1.0 66.0 13.3 -45.9 30.9 -9.5 : A
66.0 13.4 30.9 30.9 -79.5 -24.3 : J
1.0 66.0 13.3 -45.9 -79.5 -50.6 : H
13.3 66.0 1.0 -9.5 31.0 -45.9 : W
order: -79.5 -50.6 -45.9 1.0 13.3 66.0 -> H
both W J:  -> 66.0
order: 1.0 -45.9 13.3 -9.5 66.0 30.9 -> A
both J W:  -> 66.0
q: 13.3 -45.9 30.9 -> A
q: 66.0 1.0 -> W

-52.1 -52.2 -54.9 -14.7 -65.2 -33.3 : U
-52.2 -52.3 -54.9 -14.6 -65.3 -33.3 : L
-14.6 -65.3 -52.3 -54.9 -52.2 21.1 : P
55.5 79.2 56.3 -13.1 21.2 59.4 : K
55.5 56.3 59.4 -13.0 79.2 21.2 : S
-52.1 -52.2 -54.9 -14.6 -65.3 -33.3 : G
-52.1 -52.1 -54.9 -14.5 -65.2 -33.3 : B
55.4 56.2 59.5 -13.4 79.3 21.1 : V
q: -52.2 -52.3 -54.9 -14.6 -65.3 -> L
order: -13.0 21.2 55.5 56.3 59.4 79.2 -> S
q: 56.3 59.4 -> S

-0.6 18.7 42.8 -3.6 44.0 13.0 -0.6 16.5 19.5 24.8 -2.8 51.3 18.1 26.0 -4.9 3.1 57.5 19.9 23.3 20.2 -9.7 34.2 -1.8 43.8 45.3 11.2 29.5 16.8 26.5 30.4 15.8 11.3 73.0 40.2 45.7 54.4 31.9 62.4 48.4 49.1 20.5 45.3 42.1 25.9 61.2 50.5 -2.2 20.9 43.8 42.6 44.9 -2.5 45.6 26.2 30.0 40.7  turi
-23.7 -37.9 -39.5 -38.2 -21.8 -35.5 -21.8 -36.5 -36.1 -47.0 -35.0 -37.3 -27.3 -37.8 -24.3 -11.9 -37.2 -38.0 -11.1 -21.4 -29.5 -24.3 -26.4 -41.6 -27.6 -7.4 -42.9 -39.8 -11.5 -11.4 -36.5 -10.5 -53.6 -37.9 -44.8 -40.9 -22.8 -23.6 -14.7 -27.0 -20.2 -30.7 -11.9 -22.6 -12.8 -10.4 -30.1 -37.2 -32.2 -47.5 -19.3 -27.5 -25.9 -29.3 -24.3 -19.0  rito
-12.9 -22.6 -35.9 -10.4 -37.1 -20.2 -11.8 -21.8 -23.5 -26.4 -11.2 -41.7 -22.4 -27.9 -10.6 -14.7 -44.7 -23.5 -26.0 -24.4 -7.4 -32.3 -11.9 -37.3 -38.0 -19.0 -29.6 -21.7 -27.2 -30.2 -21.2 -19.4 -53.7 -34.9 -37.8 -42.8 -30.8 -47.5 -39.5 -39.7 -24.3 -38.0 -36.6 -27.0 -47.1 -40.8 -11.4 -24.2 -37.4 -36.5 -38.3 -11.5 -37.6 -27.6 -29.2 -35.6  sipo
-12.8 -22.8 -36.1 -10.5 -37.2 -20.2 -11.9 -21.8 -23.6 -26.4 -11.1 -41.6 -22.6 -27.6 -10.4 -14.7 -44.8 -23.7 -25.9 -24.3 -7.4 -32.2 -11.9 -37.2 -37.9 -19.0 -29.5 -21.8 -27.3 -30.1 -21.4 -19.3 -53.6 -35.0 -37.9 -42.9 -30.7 -47.5 -39.5 -39.8 -24.3 -38.0 -36.5 -27.0 -47.0 -40.9 -11.4 -24.3 -37.3 -36.5 -38.1 -11.5 -37.8 -27.5 -29.3 -35.5  gibav
-0.1 19.0 42.6 -3.0 43.8 13.2 -0.1 16.7 19.7 24.8 -2.3 50.9 18.4 26.0 -4.4 3.5 57.0 20.1 23.4 20.3 -9.1 34.1 -1.3 43.6 45.0 11.5 29.5 17.0 26.5 30.3 16.1 11.6 72.2 40.0 45.5 54.0 31.8 61.8 48.0 48.8 20.6 45.0 41.8 25.9 60.7 50.1 -1.6 21.1 43.5 42.3 44.5 -1.9 45.4 26.2 30.0 40.5  mab
-12.6 -22.8 -36.2 -10.4 -37.3 -20.1 -11.9 -21.7 -23.6 -26.3 -11.0 -41.7 -22.6 -27.5 -10.3 -14.6 -44.9 -23.6 -25.9 -24.3 -7.3 -32.1 -11.7 -37.2 -37.9 -18.9 -29.4 -21.8 -27.3 -30.1 -21.4 -19.2 -53.7 -35.0 -37.9 -43.0 -30.7 -47.6 -39.5 -39.9 -24.3 -38.0 -36.6 -27.0 -47.1 -41.0 -11.3 -24.3 -37.3 -36.6 -38.1 -11.3 -37.9 -27.4 -29.3 -35.5  Vetet
order: -35.5 -12.8 -22.8 -36.1 -10.5 -37.2 -20.2 -11.9 -21.8 -23.6 -26.4 -11.1 -41.6 -22.6 -27.6 -10.4 -14.7 -44.8 -23.7 -25.9 -24.3 -7.4 -32.2 -11.9 -37.2 -37.9 -19.0 -29.5 -21.8 -27.3 -30.1 -21.4 -19.3 -53.6 -35.0 -37.9 -42.9 -30.7 -47.5 -39.5 -39.8 -24.3 -38.0 -36.5 -27.0 -47.0 -40.9 -11.4 -24.3 -37.3 -36.5 -38.1 -11.5 -37.8 -27.5 -29.3 -> gibav
order: -35.5 -29.3 -27.5 -37.8 -11.5 -38.1 -36.5 -37.3 -24.3 -11.4 -40.9 -47.0 -27.0 -36.5 -38.0 -24.3 -39.8 -39.5 -47.5 -30.7 -42.9 -37.9 -35.0 -53.6 -19.3 -21.4 -30.1 -27.3 -21.8 -29.5 -19.0 -37.9 -37.2 -11.9 -32.2 -7.4 -24.3 -25.9 -23.7 -44.8 -14.7 -10.4 -27.6 -22.6 -41.6 -11.1 -26.4 -23.6 -21.8 -11.9 -20.2 -37.2 -10.5 -36.1 -22.8 -12.8 -> gibav
order: 40.0 45.5 54.0 31.8 61.8 48.0 48.8 20.6 45.0 41.8 25.9 60.7 50.1 -1.6 21.1 43.5 42.3 44.5 -1.9 45.4 26.2 30.0 40.5 -0.1 19.0 42.6 -3.0 43.8 13.2 -0.1 16.7 19.7 24.8 -2.3 50.9 18.4 26.0 -4.4 3.5 57.0 20.1 23.4 20.3 -9.1 34.1 -1.3 43.6 45.0 11.5 29.5 17.0 26.5 30.3 16.1 11.6 72.2 -> mab

16.2 -5.5 5.8 -2.7 -21.0 0.3 20.2 29.1 20.9 -21.5 -> kimit
-14.5 -9.1 -3.3 -3.4 20.1 -10.0 5.2 10.1 -3.2 25.8 -> Felo
-5.9 -32.3 -3.3 -5.1 -16.8 5.1 33.7 -1.9 2.7 -14.7 -> zome
1.6 12.0 -7.9 0.1 -26.3 5.8 7.5 6.5 -13.3 -28.1 -> sufe
-5.3 -27.1 -39.6 15.2 -35.0 -12.8 -67.1 1.6 -23.3 -15.9 -> Duban
-5.3 -27.1 -39.6 15.2 -35.0 17.8 22.3 -22.1 6.0 -11.3 -> nibu
q: -14.5 -9.1 -3.3 -3.4 20.1 -> Felo
q: -27.1 -39.6 15.2 -35.0 -12.8 -67.1 -> Duban
order: -12.8 -67.1 1.6 -23.3 -15.9 -5.3 -27.1 -39.6 15.2 -35.0 -> Duban

34.7 57.1 33.7 41.5 56.2 36.1 40.2 40.4 73.3 = rozef
-32.7 -45.7 -32.1 -37.4 -45.3 -33.6 -36.3 -36.2 -54.9 = Vot
73.3 -33.6 40.4 41.5 40.2 56.2 36.1 34.7 33.7 = Lapi
57.1 33.7 41.5 56.2 36.1 40.1 40.4 40.7 74.4 = tekov
-32.7 57.1 -33.7 41.5 40.2 73.3 56.2 36.1 40.4 = vute
order: -33.6 33.7 34.7 36.1 40.2 40.4 41.5 56.2 73.3 -> Lapi
order: 33.7 34.7 36.1 40.2 40.4 41.5 56.2 57.1 73.3 -> rozef
q: 33.7 41.5 56.2 36.1 40.2 40.4 73.3 -> rozef
both Vot Lapi:  -> -33.6
q: -33.6 40.4 41.5 40.2 56.2 36.1 34.7 -> Lapi

17.3 -23.7 -63.2 52.5 36.0 -22.6 -8.3 -13.4 -21.8 5.0 -9.7 -46.8 17.3 -30.4 21.7 45.1 -24.8 32.5 16.2 3.2 26.2 54.4 -2.6 -3.4 13.1 18.0 6.3 5.0 -10.8 34.9 29.7 8.9 0.2 -13.8 -1.4 -30.6 -2.8 49.2 10.1 -47.5 -1.1 8.9 2.4 -31.0 -27.5 -30.3 -11.7 -34.1 -32.5 38.3  Vetas
-9.7 30.9 -12.8 -26.8 74.6 -34.6 10.4 17.7 -29.8 0.4 32.6 -2.7 0.5 10.4 -8.5 21.5 11.8 -12.5 21.8 -9.4 -1.3 54.2 -32.0 -23.5 20.7 37.6 12.9 13.6 4.5 33.2 -15.7 27.1 -38.6 -61.9 -27.5 -46.5 -33.0 9.6 -9.3 -7.5 -15.1 -15.8 -9.6 -19.2 -30.1 -8.0 5.6 -11.9 -55.3 36.1  Zet
24.8 8.9 -1.0 12.9 -69.7 -17.6 19.3 7.7 7.8 -7.1 -30.9 25.9 0.0 32.6 19.1 25.6 10.1 14.3 -18.1 -21.0 -7.0 -3.9 44.5 -6.2 -18.3 -10.9 32.7 -15.7 -21.5 6.2 -1.1 9.5 -23.3 30.0 -9.2 -23.1 36.0 -63.4 -16.9 -14.0 41.2 50.3 22.1 -1.6 -23.8 14.4 -7.7 21.4 -39.3 -32.4  pone
q: -8.3 -13.4 -> Vetas
q: 17.3 -23.7 -63.2 52.5 36.0 -22.6 -8.3 -13.4 -21.8 5.0 -9.7 -46.8 17.3 -30.4 21.7 45.1 -24.8 32.5 16.2 3.2 26.2 54.4 -2.6 -3.4 13.1 18.0 6.3 5.0 -10.8 34.9 29.7 8.9 0.2 -13.8 -1.4 -30.6 -2.8 49.2 10.1 -47.5 -1.1 8.9 2.4 -31.0 -27.5 -30.3 -11.7 -34.1 -32.5 38.3 -> Vetas
q: -9.7 30.9 -12.8 -26.8 74.6 -34.6 10.4 17.7 -29.8 0.4 32.6 -2.7 0.5 10.4 -8.5 21.5 11.8 -12.5 21.8 -9.4 -1.3 54.2 -32.0 -23.5 20.7 37.6 12.9 13.6 4.5 33.2 -15.7 27.1 -38.6 -61.9 -27.5 -46.5 -33.0 9.6 -9.3 -7.5 -15.1 -15.8 -9.6 -19.2 -30.1 -8.0 5.6 -11.9 -55.3 36.1 -> Zet

55.6 0.6 -79.2 -92.9 : Mur
-13.0 0.1 -2.1 -3.1 : Pegit
9.9 -11.0 -15.2 -17.1 : Metat
9.4 -12.9 -82.0 1.4 : gorur
-2.0 -3.1 -11.0 -12.9 : robi
9.9 -0.5 -26.8 0.1 : tife
1.6 3.3 -13.0 0.3 : zigep
-9.0 -0.5 -15.2 -17.1 : zegep
order: -13.0 -3.1 -2.1 0.1 -> Pegit
both robi Metat:  -> -11.0
q: -2.1 -3.1 -> Pegit
both zigep Pegit:  -> -13.0

-0.8 1.1 1.2 -1.0 -0.8 -1.1 1.3 1.1 -0.8 1.1 1.1 -0.8 1.1  Zasat
8.8 -4.1 -4.0 8.7 8.8 8.5 -40.8 -40.9 -40.7 72.2 -4.3 8.8 -4.2  gub
-32.3 17.9 17.9 -32.4 -32.3 -32.5 17.7 17.9 -31.8 18.1 18.1 -32.3 18.0  tav
73.5 -40.7 -40.8 74.0 73.5 74.5 -40.8 -40.7 72.2 -40.9 -41.0 73.5 8.4  til
-13.0 8.1 8.2 -13.3 -13.0 -13.5 8.4 8.1 -12.7 8.1 17.8 -32.1 17.8  Zuraf
8.5 8.1 8.2 -13.3 -13.0 -13.5 8.4 8.1 -12.7 8.1 8.1 -13.0 8.2  pevop
q: -40.8 -40.7 72.2 -40.9 -> til
both Zuraf til:  -> 8.4
order: -41.0 -40.9 -40.8 -40.8 -40.7 -40.7 8.4 72.2 73.5 73.5 73.5 74.0 74.5 -> til
q: -32.3 -32.5 17.7 -> tav

0.8 7.3 12.2 0.7 19.0 1.3 -18.5 -2.9 -8.8 -2.6 7.3 -11.2 -2.2 0.0 11.6 5.3 25.2 -10.2 11.7 -8.5 -3.5 0.9 17.0 3.4 17.9 = mita
0.8 7.3 5.5 0.7 -12.2 -4.4 2.1 -2.9 -8.8 -2.6 7.3 2.4 -2.2 0.0 11.6 5.3 -7.9 -10.2 11.7 -7.0 -3.5 0.9 14.6 3.4 -10.4 = Dirum
-8.4 7.3 7.3 0.7 -12.2 -4.4 49.3 -10.3 11.1 -7.8 7.3 -2.7 -2.2 0.0 -9.3 5.3 18.2 39.0 -37.0 -39.7 31.0 0.9 -90.5 -16.0 -21.1 = git
0.8 7.3 7.3 0.7 -12.2 -4.4 2.1 -2.9 -1.9 -2.6 2.7 -2.7 -2.2 0.0 11.6 5.3 15.3 -10.2 11.7 -8.5 -3.5 0.9 14.6 3.4 -1.8 = Lobor
0.8 7.3 7.3 0.8 9.0 4.7 -10.9 -8.5 -8.8 -19.3 7.3 -2.7 -2.2 0.0 11.6 5.3 15.3 -10.2 22.0 -18.9 1.9 0.9 14.6 3.4 -10.4 = mebod
0.8 7.3 -4.0 0.7 -12.2 -4.4 2.1 4.3 -8.8 -2.6 5.3 11.6 0.0 -11.2 -2.2 7.3 -17.4 -10.2 11.7 -8.1 -3.5 0.9 12.9 3.4 -10.4 = poso
0.8 7.3 7.3 0.7 -8.3 -4.0 -0.5 -2.9 -8.8 -8.1 7.3 -2.7 -2.2 0.0 11.6 5.3 15.3 -10.2 11.7 -8.5 -3.5 0.9 14.6 3.4 -10.4 = Lesok
0.8 7.3 5.0 10.1 -12.2 -4.4 2.1 -2.9 -13.5 -6.0 32.5 21.8 -2.2 0.0 11.6 5.3 2.3 -10.2 11.7 -12.7 17.2 0.9 14.6 3.4 -17.6 = sugi
0.8 2.8 7.3 0.7 3.7 -4.4 -13.5 -2.9 -8.8 -2.6 7.3 -2.7 -2.2 0.0 11.6 5.3 15.3 -10.2 11.7 -0.3 -7.3 0.9 36.3 3.4 24.3 = vodef
0.8 7.3 -3.0 20.9 -12.2 -22.2 2.1 -2.9 -54.3 -2.6 87.4 90.6 -1.0 0.0 31.4 -17.9 -32.8 -45.0 15.5 -8.5 18.5 0.9 45.5 3.4 -10.4 = zapos
0.8 7.3 -21.9 0.7 -12.2 -4.4 2.1 24.1 -8.8 -0.8 7.3 26.5 2.1 0.0 11.6 -17.7 -54.5 -13.0 19.3 14.6 -3.5 0.9 14.6 17.5 -10.4 = dud
q: 7.3 -4.0 -> poso
q: 7.3 -11.2 -2.2 0.0 11.6 5.3 -> mita
q: 0.8 7.3 7.3 0.7 -12.2 -4.4 2.1 -2.9 -1.9 -2.6 2.7 -2.7 -2.2 0.0 11.6 5.3 15.3 -10.2 11.7 -8.5 -3.5 0.9 14.6 3.4 -1.8 -> Lobor
q: 0.8 7.3 12.2 0.7 19.0 1.3 -18.5 -2.9 -8.8 -2.6 7.3 -11.2 -2.2 0.0 11.6 5.3 25.2 -10.2 11.7 -8.5 -3.5 0.9 17.0 3.4 17.9 -> mita

-31.2 -43.2 -0.5 -6.0 32.9  lanur
-0.5 16.8 26.0 0.5 1.4  vip
5.6 -21.6 -6.6 0.2 -22.4  gam
27.4 -0.4 84.4 6.2 -12.0  dib
-9.2 -2.5 0.3 -2.6 -2.5  Mos
4.3 -1.3 0.4 -0.7 3.6  deg
q: 0.2 -22.4 -> gam
both vip lanur:  -> -0.5

10.4 43.3 -20.2 -6.3 16.0 2.3 18.7 49.0 -8.7 -10.5 19.3 -10.4 -4.6 -25.1 -57.8 24.3 -14.5 -3.1 -9.3 20.4 25.0 19.9 -8.1 -18.4 -9.1 3.7 9.1 18.3 9.0 25.5 -1.6 3.9 56.1 21.1 -21.1 -8.5 21.3 -30.5 -0.1 -3.9 -19.6 9.3 -2.2 28.3 -11.6 -8.4 -0.1 -0.9 27.6 -23.5 -22.0 -8.9 -15.7 17.2 42.1 29.6 71.9 0.6 22.6  pasut
17.5 3.1 -16.9 -19.9 2.4 -1.0 -4.6 83.0 -12.0 -4.1 18.4 10.1 -10.5 -36.9 -44.4 10.5 -25.1 9.1 10.4 11.6 6.7 -2.6 5.9 6.4 -45.6 35.4 -9.1 19.3 2.2 24.0 -9.9 -5.4 31.3 34.0 -0.6 -0.8 25.7 -33.9 -8.4 -4.5 1.7 38.3 3.0 -6.8 -29.7 -12.5 -21.8 15.8 19.6 -26.4 -32.4 -4.1 -16.0 11.1 30.1 15.8 57.0 -5.3 -13.4  Gefa
-3.3 23.5 23.2 22.3 -9.7 -24.8 -3.6 -43.1 1.2 -44.5 18.4 -5.8 39.2 44.2 22.7 -31.5 12.0 -26.8 45.3 -33.8 22.2 -0.9 -7.8 -5.9 -1.5 -16.2 -1.8 2.2 18.7 -18.5 -13.1 12.7 -35.8 -2.5 -5.7 19.5 -37.7 -16.1 11.0 -14.1 0.6 32.9 -11.0 -19.8 45.3 -7.4 42.2 -39.7 -21.2 -5.9 8.0 13.3 21.3 14.4 2.8 8.2 -20.6 26.8 26.9  zumur
-3.3 23.5 23.2 22.3 -9.7 -24.8 -3.6 -43.1 1.2 -44.5 18.4 -5.8 39.2 44.2 22.7 -31.5 12.0 -26.8 45.3 -33.8 22.2 -0.9 -7.8 -5.9 -1.5 -16.2 -1.8 2.2 18.7 -18.5 -13.1 12.7 -35.8 -2.5 -5.7 4.7 -47.0 22.6 -10.6 -5.3 -14.1 -26.3 -3.5 -38.2 -23.1 -1.0 -13.1 -14.0 -1.3 10.8 15.8 -8.8 3.0 -9.6 0.7 -17.2 -77.0 -1.8 -19.8  rif
q: -35.8 -2.5 -5.7 4.7 -47.0 22.6 -10.6 -5.3 -14.1 -26.3 -> rif
order: -44.5 -43.1 -39.7 -37.7 -35.8 -33.8 -31.5 -26.8 -24.8 -21.2 -20.6 -19.8 -18.5 -16.2 -16.1 -14.1 -13.1 -11.0 -9.7 -7.8 -7.4 -5.9 -5.9 -5.8 -5.7 -3.6 -3.3 -2.5 -1.8 -1.5 -0.9 0.6 1.2 2.2 2.8 8.0 8.2 11.0 12.0 12.7 13.3 14.4 18.4 18.7 19.5 21.3 22.2 22.3 22.7 23.2 23.5 26.8 26.9 32.9 39.2 42.2 44.2 45.3 45.3 -> zumur

-18.4 -9.7 -81.8 11.1 33.0 : nos
0.2 5.0 -64.0 39.4 16.9 : valu
39.4 16.9 5.0 0.1 -64.0 : fezol
q: 0.1 -64.0 -> fezol
order: 16.9 39.4 -64.0 5.0 0.2 -> valu
order: 0.1 39.4 16.9 5.0 -64.0 -> fezol

